128 stands for zero in the data rows.
Here are some points, each followed by its number:
[121 111 124 116 148 120 115 152 114  89 138 102 135 125 135 172] 0
[116 151 129  70 164  92 130 160 121 108 132 125 127 109 128 140] 1
[130 120 116 121 151 126 125 142 120  99 124 120 137 132 137 156] 2
[125  39  70 200   3 165  85 128 189 167 131 148 126 138 121 139] 3
[184 141 164 110 165 114 104 126  95 100 119 106 142  94 109 160] 4
[150 125 112 118 133 119 134 136 139 128 136 110 114  97 129 131] 5
[128 145 219 150 108 160  79  57 122 144 150 127 115 158 140 149] 6
[125  69 182 111 183 143 112 146 172 176  78  78 124  88  35 176] 7
[  9 117 122 187   0 171 175  64 196 163 112 255 158 140 193 141] 8
[159 128 182  88  76 131 135 176 216 206 139 181 130  50  82  99] 9
[162  37 142 106 145 144  90 158 158 130 129  69 137 110  43 210] 10
[104   0  27 230   0 233 164 156  56 156 139  94 179 165 151  32] 11
[148 159 139  99 161 100 146 175 185 115 157  97 139 106  97  97] 12
[115 105  64 142 123 159  92 143  96  77  95 133 100 189 165 152] 13
[ 77 145 124 149 130 131 129  90 134  98 121 170 127 182 170 108] 14
[126 127 116 143 127 145 112 130 116 110 105 134 118 147 144 135] 15
[131 126 108  90 174  76 143 157 120  82 166  80 133  89 109 156] 16
[ 94 131 194 132 113 113 107 144 161 121 100 150 131 126 102 195] 17
[102 173 169 156 101 109 143 112 151 104 115 159 188 183 146 111] 18
[148 102  90  68 156 150 174 218 147 255 145  73  97   1  69 133] 19
[ 65 160 118 166  78 119 154 134 179 169 105 212 129 144 128 109] 20
[183 110  90 168 160 151 119 110  97 143 115 158 123 166 109 134] 21
[ 59 150 111 149 103 122 131  66 130  94  80 166 145 206 166  98] 22
[127 123 121 144 117 143 131 158 140 143 122 123 133 120 112 131] 23
[133 135 143 133 127 141 134  93 123 136 127 129 137 142 135 127] 24
[134 130  93 122 164  91 107  86 127 110 122 119 105 145 154 145] 25
[147 136 151 108 141 143 131 158 119 102 133 130  94 150 129 105] 26
[128 115  84 136  91  78 167 149 135 162  55  61 198 117 137 136] 27
[122 120 146 121 135 116 102 131 103 100 128 119 127 160 141 120] 28
[165 140 172 156 141 172 144  22 116 140 133 153 143 176 127 140] 29
[185 126 111  93 211 143 123  91 101 143 172 121  88  34 108 171] 30
[ 96 172 168 146  91 104 142  89 149  83 120 174 165 174 137 101] 31
[104 101 125 142 134 128 133  98 118 129 128 160 113 123 123 185] 32
[153 142 178  78 148 104 108 161 153 121 144 136 106  89 113 105] 33
[180  90  61 163 138 151 131 145 115 132 141  85 140  75 125 138] 34
[146 106 100 127 139 135 139 132 115 148 132 114 130 108 120 140] 35
[151 134 203 152 107 150  75  60 133 147 159 120 106 125 126 136] 36
New points follow, each followed by the numbers of its three nearest points above by angle, seen from the average point of the numbered points, nearest first.
[  0 179 127 193 122 138 128  18  96  34  76 242 152 255 250  89] 14 22 31
[155 119 128 102 141 121 160 160 155 187 132 106 166  86 104 144] 19 9 35
[132 130 122 110 140 125 126 134 127  99 118 130 143 128 130 136] 2 1 0
[180  84 101 166 192 132 143 134  79 143 138 119 114 173  76 215] 21 35 10
[164 138 110 105 129  92 143  76  71  58 152  91 163 196 153  76] 28 24 25
[149  67 102 120 140 158  97 178 112  92 153 153  97 131 117 115] 26 13 0
[111 136 130 137 116 128 129 125 147 134 127 147 129 137 135 121] 20 14 31
[142 119 113 123 116 136 130 150 136 144 129 115 131  96 122 116] 19 5 34
[126 144 116 100 192  92 112 134  83 100 141  79 167 169 132 150] 2 0 28
[128 106 122 139 165 123 135 125 109 108 126  96  96 140  87 127] 16 26 0
[136 118 135 129 126 136 118 127 121 136 132 138 113 116 122 156] 30 32 4
[126  95  79 139 122 137 106 120 182 125 109 138 142 116 106 137] 3 34 10
[115 188 171  90 116 156 117 234 255 165 171  92 245  94  71   8] 12 9 23
[135 144  96 139 118 125 101  82 118 159  86  70 173  96 100 170] 27 34 35
[132 133 129 121 143 117 154 124 130 138 120 138 132 126 112 135] 1 12 16
[113 129 136 143  91 118 131 140 141 139 121 147 155 119 112 117] 20 18 9
[154  91 154  79 156 133  80 115 120 193 154  86 124 124 149  96] 33 36 19
[133 131 163 143 120 130 105  96 126 137 138 126 127 126 126 134] 36 6 29
[172  61  58 191 163 186 129  79  70 173 122 142  89 192 100 158] 21 35 13
[ 85 138 137 157  95 100 141 124 108 140 107  87 145 118 142 105] 27 22 18
[122 115 198 145 140 142 104  92 105 100 168 121 125 174 109 120] 6 36 28
[114 108  91 169  67 138 125  87 113 100 100 172 107 111 124 129] 8 3 22
[140  63 148 162 161 136 113 119 144 146 109  79 156 149 119 209] 10 7 0
[118 135 143 133 119 130 124 142 109 122 134 121 109 121 128 135] 26 28 1
[136 130 147 107 130 124 121  97 171 127  93 126 110 100 113 144] 7 33 17
[110  87 123 152 106 117 145 143 104 110 108  78 136 150 117 103] 11 27 28
[ 91  55  68 180  39 134  88 109 209 155 136 167 145 157 156 136] 3 8 20
[ 99 157 147  92 119  93 163 112 125 141 126 143 166 106 151 139] 1 18 31
[144 135  92 110 120 114 129 174 109 139 135 105 112  74 153 102] 5 19 35
[129  74  16 198 116 118  74 112  88 186 164  63 142  89 102 176] 34 35 3
[116  74 110 163  48 145  86 114 190 147 143 158 142 138 131 131] 3 8 11
[138 113  87 133 123 155 133 133 145 164 128 149 136 133 142  91] 11 3 20
[125 151 164 116 130 122 140 146 151 137 113 139 115 117 120 123] 33 9 12
[126 151 156 141 111 154 133 146 155 116 121 107 117 147 151  82] 26 18 31
[151 144 156 124 137 107 196 216 133 161 178 155 138  56 142 161] 19 9 12
[113 138 114 139 116 117 123  93 135  90 111 142 148 182 156 114] 22 14 31
[136 143 116 111 101 148 124  96 138 168 133 189 117 112 144  93] 20 8 9
[ 72 126 122 153  83 136 121 149 161 149 105 184 141 140 132 108] 20 8 22
[197 146 180  68 156  96 116 204 151 116 126 100  66  85 145 131] 33 5 26
[164 131  99  94 146 135 140 165 135 169 138  88 106  77 108 126] 19 5 35
[ 84 155 137 182  87 110 164 126 132 131 119  80 147 107 158  98] 27 18 31
[129 178 192  98 125 133 161 179 201 162 108 168 110 106 100  96] 9 33 12
[123 103 116 125 101 133 120 143 143 128 119 130 114 122 130 126] 3 11 23
[ 95 127 137 172  75 140 141  99 136 102 129 154 134 116 117 152] 8 31 20
[121  31 105 118 109 143 150 255 152  86 122  32 157 119 108 113] 23 10 0
[133 134 113 131 130 140 139 131 140 126 129 135 138 137 134 109] 14 26 18
[147  98 139 120 136 132 127 154 159 155 104  94 120  95  87 150] 7 10 19
[ 98 138 161 161 116 132 136 117  82 118 118  41 181 103 182 108] 27 24 28
[136 114 137 113 121 121 151 153  96 123 122 118 112 122 177 123] 26 28 1
[114 159 105 146 151 141 131 113 178 137 120 175 133 132 131 117] 20 14 8
[129 110  88 147 127 144 117 134 113 103 116 136 112 149 148 127] 13 15 21
[138 122 124  97 152 140 119 136 124 133 138 131 137 139 158 111] 26 28 1
